In the rows, zero is written as 128.
name the system of each run
seq 1, S (8 x 20)
153 131 188 62 168 131 183 113 178 123 183 154 107 121 155 75 163 140 172 116
85 140 110 122 83 102 98 188 95 128 111 142 169 196 128 82 163 143 60 136
118 108 137 157 117 149 172 49 113 160 218 119 123 81 114 65 121 123 136 116
123 127 132 72 130 186 75 193 136 130 113 148 154 169 107 99 105 51 121 166
87 135 91 158 112 142 129 117 180 122 168 73 141 64 176 119 105 149 86 66
202 82 136 72 166 92 115 141 167 105 130 168 156 137 145 61 148 99 167 147
116 127 50 188 70 95 76 131 92 139 114 110 184 128 122 124 120 140 71 116
191 107 125 130 161 154 122 55 134 142 171 143 118 78 104 117 88 92 203 130
seq 2, J (8 x 20)
167 186 118 106 113 74 179 118 165 137 175 126 137 144 189 187 178 131 111 115
135 191 153 71 137 159 147 93 120 158 226 162 112 153 129 91 140 124 164 106
39 167 131 168 101 161 157 98 82 150 181 96 95 128 124 133 116 156 89 101
144 117 147 181 115 156 151 62 120 157 125 118 111 46 77 145 114 186 172 107
113 125 183 120 99 157 174 171 195 136 82 112 137 77 129 134 171 198 113 111
163 91 139 116 135 109 191 109 212 125 177 106 148 75 182 100 149 100 117 123
82 112 152 79 156 195 114 144 162 118 181 124 121 119 140 35 100 99 129 111
59 77 84 194 137 130 102 109 107 102 138 76 120 96 142 88 75 125 88 104
seq 3, J (8 x 20)
147 105 74 166 101 161 80 132 178 137 106 89 177 52 123 146 78 100 111 111
156 135 86 95 125 138 48 176 195 109 97 128 180 97 143 109 111 149 139 81
145 131 59 117 100 78 78 152 154 118 153 128 197 143 171 74 141 129 89 95
151 138 73 118 84 139 61 125 102 161 171 155 194 147 98 62 116 88 120 129
110 166 66 155 66 166 58 149 102 161 120 118 176 134 98 158 94 101 88 125
184 175 65 141 97 128 63 120 144 148 108 130 170 101 115 195 107 143 150 97
162 203 98 86 87 111 90 165 161 143 129 152 179 148 145 146 164 177 126 84
160 189 86 113 77 100 130 102 131 168 213 145 179 150 152 117 159 121 102 107
seq 4, Q (8 x 20)
74 94 113 187 122 183 95 100 105 132 121 96 118 66 85 91 74 156 130 100
71 83 149 159 84 142 133 187 120 129 59 114 153 122 102 92 152 163 66 149
144 113 90 143 70 102 138 148 186 145 145 103 202 97 165 102 153 114 60 119
158 145 97 57 127 135 56 173 174 119 141 156 182 148 145 63 127 120 139 97
103 168 52 142 141 122 34 125 104 104 133 113 128 137 140 141 75 151 135 68
117 83 115 181 120 167 73 113 95 132 78 123 132 76 60 99 83 165 155 118
102 109 123 179 62 115 125 171 104 144 53 120 165 130 95 143 157 168 72 152
186 128 105 128 59 123 135 139 191 168 135 127 211 82 131 123 163 128 98 125
seq 5, Q (8 x 20)
156 41 154 157 157 67 201 102 135 104 118 119 114 111 150 113 154 103 123 176
167 113 131 97 137 73 160 134 107 129 158 161 139 200 151 110 163 54 111 190
159 160 102 97 158 144 117 110 130 133 184 133 113 158 148 177 90 21 146 155
134 123 151 108 203 159 111 134 133 93 89 126 64 130 123 189 75 91 187 144
136 78 144 180 174 72 173 100 105 90 75 110 74 120 135 187 125 141 145 157
188 73 158 145 127 76 193 95 102 143 126 157 131 140 111 120 174 99 137 196
168 172 135 89 117 112 163 131 117 155 166 159 135 192 138 176 158 52 121 180
166 172 140 81 173 165 136 109 165 129 163 131 90 124 144 200 98 71 180 131
seq 6, N (8 x 20)
163 177 108 62 143 153 37 160 131 123 116 173 143 162 108 116 107 129 182 106
177 142 100 137 108 90 91 125 159 123 90 138 163 86 125 136 148 224 158 73
134 129 181 91 96 129 133 178 120 143 74 175 150 159 87 86 192 195 132 144
121 199 127 96 82 116 149 123 138 159 200 146 155 147 149 93 180 180 108 82
130 149 189 66 151 199 143 127 181 139 158 146 107 92 117 87 129 159 182 98
85 199 107 110 122 180 49 151 116 131 120 129 120 136 109 138 94 180 142 68
111 104 141 174 97 149 121 119 140 137 86 112 139 54 90 100 132 229 137 86
79 139 155 125 60 180 122 169 92 173 116 145 161 150 74 78 153 147 85 145
seq 7, N (8 x 20)
54 126 132 143 160 108 160 141 160 83 135 75 83 120 201 143 121 156 84 90
63 79 158 148 179 137 134 103 62 101 137 125 66 145 108 69 100 129 142 140
133 138 80 185 104 140 106 56 58 166 179 127 134 121 87 138 87 92 135 135
175 100 132 156 103 170 146 124 165 162 96 109 152 67 97 191 108 69 131 175
96 131 108 128 113 117 124 204 162 106 80 96 143 156 170 182 128 84 55 153
93 65 130 143 171 64 169 124 143 73 141 98 104 130 195 78 139 130 91 123
126 99 125 117 173 114 111 91 62 113 171 155 102 180 116 65 103 73 155 157
207 139 71 153 129 113 99 61 117 152 162 135 147 100 114 170 92 84 173 128
seq 8, M (8 x 20)
119 161 95 118 84 167 69 203 173 138 78 112 178 123 128 167 114 116 88 118
182 128 118 75 150 93 137 115 196 115 190 138 157 113 185 72 153 127 149 96
90 193 113 98 132 120 104 137 59 130 171 157 105 226 132 130 127 105 115 133
132 110 82 208 132 85 156 47 101 127 167 88 111 89 146 165 103 120 118 117
159 109 122 141 132 154 59 119 84 135 67 164 135 116 49 117 97 153 189 137
128 170 104 136 80 140 109 170 193 136 89 99 166 84 146 184 139 179 98 83
171 136 159 67 141 98 144 121 152 128 171 176 142 141 143 46 182 172 165 103
64 197 135 130 96 133 159 130 71 154 171 127 103 195 131 161 150 127 80 136
seq 9, X (8 x 20)
95 152 141 100 169 91 188 126 153 99 189 107 84 163 209 141 146 105 102 117
87 134 147 124 180 148 174 93 115 115 194 107 62 147 161 153 96 58 125 144
74 126 163 139 183 154 149 131 91 100 103 108 45 157 124 188 89 94 138 157
73 87 161 168 170 140 162 136 141 87 70 79 67 92 140 174 103 149 123 129
102 54 148 138 168 112 159 169 183 77 81 87 111 107 176 124 123 105 96 147
80 77 94 151 140 124 123 156 152 96 134 79 138 125 177 111 93 56 57 142
111 79 82 152 161 154 71 129 114 102 122 103 126 126 127 120 53 40 120 152
115 87 77 178 152 110 56 132 80 91 60 112 120 130 108 144 72 121 133 133
seq 10, L (8 x 20)
116 116 121 117 106 119 161 158 210 124 162 94 167 101 194 99 149 111 65 111
173 109 131 102 129 85 133 97 86 142 176 181 152 174 115 42 161 111 148 153
130 122 51 205 96 123 71 93 78 144 119 108 152 105 97 159 79 115 115 121
157 109 163 109 175 169 102 130 158 108 70 138 96 81 93 144 101 163 208 115
68 162 135 113 133 105 123 199 130 92 80 114 106 184 167 166 150 169 82 113
169 112 147 99 91 121 181 142 210 152 160 127 181 96 160 93 178 110 98 139
166 161 99 116 114 89 110 91 54 154 181 180 145 196 108 101 147 107 143 146
139 130 71 196 115 146 93 72 126 142 135 93 136 56 111 170 72 134 144 93
seq 11, L (8 x 20)
205 88 85 133 136 98 90 148 186 108 78 121 171 93 146 163 111 84 138 145
193 135 104 96 174 50 94 142 129 84 88 158 124 174 155 162 142 139 169 129
173 125 82 164 117 43 138 123 165 107 99 105 153 106 179 187 151 157 109 107
216 125 149 124 131 58 173 100 132 134 106 164 134 128 123 161 187 168 173 147
155 182 105 166 91 79 152 108 98 152 114 129 129 146 126 237 153 148 117 136
182 169 161 122 131 138 189 84 165 156 145 131 104 84 129 210 147 144 175 123
98 193 156 130 138 103 191 95 90 136 165 130 69 167 147 191 154 163 129 117
108 131 164 167 106 147 223 80 143 164 179 95 104 81 138 159 144 128 105 133
seq 12, S (8 x 20)
68 63 109 175 166 88 118 120 68 82 119 104 98 157 143 80 100 117 98 141
118 35 148 180 140 148 162 115 124 126 98 100 114 85 106 117 101 68 115 185
151 112 124 140 112 148 153 159 183 139 99 98 148 104 145 206 116 45 92 174
168 159 94 120 148 73 155 114 175 109 162 107 123 134 205 205 134 91 116 118
144 123 88 131 180 32 112 110 81 80 131 139 103 195 171 141 128 119 137 129
96 75 110 200 155 96 119 88 45 102 97 111 84 136 104 131 93 128 129 148
124 76 166 165 151 173 153 127 122 126 68 108 90 92 89 179 91 83 145 183
134 144 145 132 121 138 170 167 188 124 81 94 114 106 157 237 134 106 104 147
seq 13, M (8 x 20)
62 193 146 95 145 179 119 150 160 113 146 106 89 120 157 144 110 182 131 63
74 97 142 143 153 86 150 107 105 93 152 119 101 133 157 42 147 198 117 89
68 107 123 176 72 145 126 131 58 161 130 127 151 146 79 73 135 131 72 155
136 103 131 157 89 201 143 100 166 176 163 104 159 47 97 108 100 93 120 131
104 153 157 67 160 220 85 156 169 123 138 133 107 110 114 97 87 126 170 96
48 138 117 120 159 116 121 154 153 80 147 88 100 135 197 96 115 162 89 72
94 71 107 152 127 89 118 112 73 113 156 134 143 154 127 16 132 129 97 134
107 125 86 169 68 177 99 121 97 172 153 112 171 114 89 120 92 68 82 149
seq 14, X (8 x 20)
206 145 90 107 133 145 101 113 168 147 154 133 154 111 136 180 93 39 156 146
115 197 77 109 148 113 48 148 101 104 113 137 114 180 142 177 99 152 144 87
152 114 121 149 172 90 128 55 124 104 154 127 94 85 140 107 119 194 189 75
169 109 142 124 145 29 185 117 104 111 124 154 117 181 157 138 188 131 124 168
134 167 111 162 95 123 189 92 145 164 179 93 127 109 157 214 132 89 90 135
151 173 146 60 177 171 112 153 174 115 127 137 94 145 147 195 101 75 172 133
45 165 126 126 169 124 110 133 110 86 137 105 69 151 163 132 107 189 124 68
130 58 169 137 191 100 188 77 130 98 155 124 77 104 145 79 129 131 161 138

runs to name
seq 15 (2 x 20)
77 158 146 156 94 143 153 100 120 147 152 112 118 89 118 106 148 232 121 69
82 128 174 139 97 164 153 106 100 159 147 139 122 103 83 53 152 206 135 104
 | M
seq 16 (2 x 20)
128 128 119 160 189 124 122 87 92 99 107 111 58 125 121 210 76 118 178 129
148 67 178 170 147 114 181 99 88 125 72 135 89 114 84 153 138 137 158 184
 | Q
seq 17 (2 x 20)
93 142 167 123 128 171 140 171 91 133 71 133 90 174 94 200 122 90 117 185
75 158 167 140 140 144 205 120 158 125 152 87 72 107 169 194 133 145 105 112
 | S
seq 18 (2 x 20)
116 183 102 169 127 151 111 97 113 136 117 101 95 98 115 233 89 157 148 93
108 146 200 99 166 151 189 131 175 114 124 119 69 97 146 152 148 190 163 102
 | L
seq 19 (2 x 20)
219 159 118 124 114 94 146 62 135 163 176 161 149 104 117 145 157 152 182 114
135 193 94 102 122 130 46 145 68 134 113 168 130 196 94 151 112 137 154 119
 | S
seq 20 (2 x 20)
156 118 75 157 134 93 121 71 168 121 184 99 150 65 170 110 112 148 134 71
196 96 94 99 154 93 56 146 117 106 91 169 159 155 111 92 117 100 170 151
 | S
seq 21 (2 x 20)
69 78 139 143 118 138 125 176 85 119 93 124 130 176 111 92 122 77 70 187
129 102 78 166 116 90 149 77 129 132 211 99 154 112 172 91 117 78 84 122
 | N
seq 22 (2 x 20)
162 69 80 148 110 94 94 107 142 127 150 130 192 94 133 30 127 126 119 115
113 148 80 108 97 133 43 179 85 134 113 153 174 194 107 92 118 105 97 134
 | Q
seq 23 (2 x 20)
134 113 99 136 212 78 104 98 102 70 124 122 71 152 161 158 86 110 169 121
136 99 70 176 127 59 72 146 83 96 52 124 144 155 122 158 117 144 112 139
 | M
seq 24 (2 x 20)
109 113 114 163 87 180 129 102 169 157 164 92 160 38 120 91 105 145 108 88
96 147 151 75 134 206 81 144 140 136 155 149 129 120 99 43 108 153 160 91
 | M
seq 25 (2 x 20)
61 128 171 110 97 176 172 146 150 151 182 115 132 118 136 53 151 133 79 120
114 118 151 77 106 155 151 160 167 147 186 140 164 144 147 40 156 83 88 144
 | S
seq 26 (2 x 20)
85 190 155 111 114 92 162 157 98 125 124 140 102 196 150 160 183 186 97 118
176 138 146 146 127 94 197 46 91 165 193 151 109 131 117 143 154 117 158 151
 | J
seq 27 (2 x 20)
196 100 76 153 173 47 112 90 141 89 117 119 126 113 166 168 113 118 161 118
176 152 90 118 120 81 61 158 85 120 66 169 153 187 102 163 136 138 146 145
 | M
seq 28 (2 x 20)
177 83 99 131 83 111 85 148 116 149 101 159 205 135 88 63 145 104 115 165
154 151 72 164 79 167 95 81 131 176 176 113 170 72 101 143 89 100 130 107
 | S
seq 29 (2 x 20)
157 140 110 106 102 208 76 155 152 162 123 135 168 113 89 146 85 50 135 156
129 173 88 110 135 147 96 135 204 115 156 95 140 82 179 162 98 137 131 60
 | S
seq 30 (2 x 20)
156 175 83 132 113 67 136 77 75 148 204 149 137 184 149 139 149 109 120 127
204 117 172 101 166 143 174 93 176 138 134 143 104 86 123 167 132 102 197 151
 | N
seq 31 (2 x 20)
136 176 71 122 140 137 40 149 96 115 100 138 126 171 116 192 79 96 145 124
184 129 62 150 138 53 100 101 162 102 125 113 153 97 174 158 126 161 141 81
 | M
seq 32 (2 x 20)
130 163 154 116 123 154 136 182 173 123 51 117 112 119 129 231 134 151 131 132
150 170 157 117 131 72 192 113 150 123 131 134 102 129 164 181 185 199 141 102
 | S
seq 33 (2 x 20)
118 146 57 165 81 161 81 105 136 158 176 98 179 86 127 114 86 105 94 94
140 156 81 136 88 177 49 134 152 152 117 126 179 76 96 119 95 166 141 76
 | J
seq 34 (2 x 20)
105 170 165 133 89 181 162 83 118 178 180 134 121 89 88 104 144 191 146 93
95 135 155 170 80 169 190 105 161 165 149 91 132 54 122 144 143 175 98 103
 | J
seq 35 (2 x 20)
46 138 116 137 100 158 143 145 147 133 186 86 138 123 167 83 121 116 51 101
80 92 133 98 144 178 102 167 181 108 150 107 144 102 153 36 102 109 104 104
 | Q
seq 36 (2 x 20)
136 128 99 169 88 141 75 141 139 136 61 117 165 71 91 143 117 205 133 90
106 104 157 134 65 135 141 180 125 150 78 139 175 131 92 79 178 175 80 148
 | N
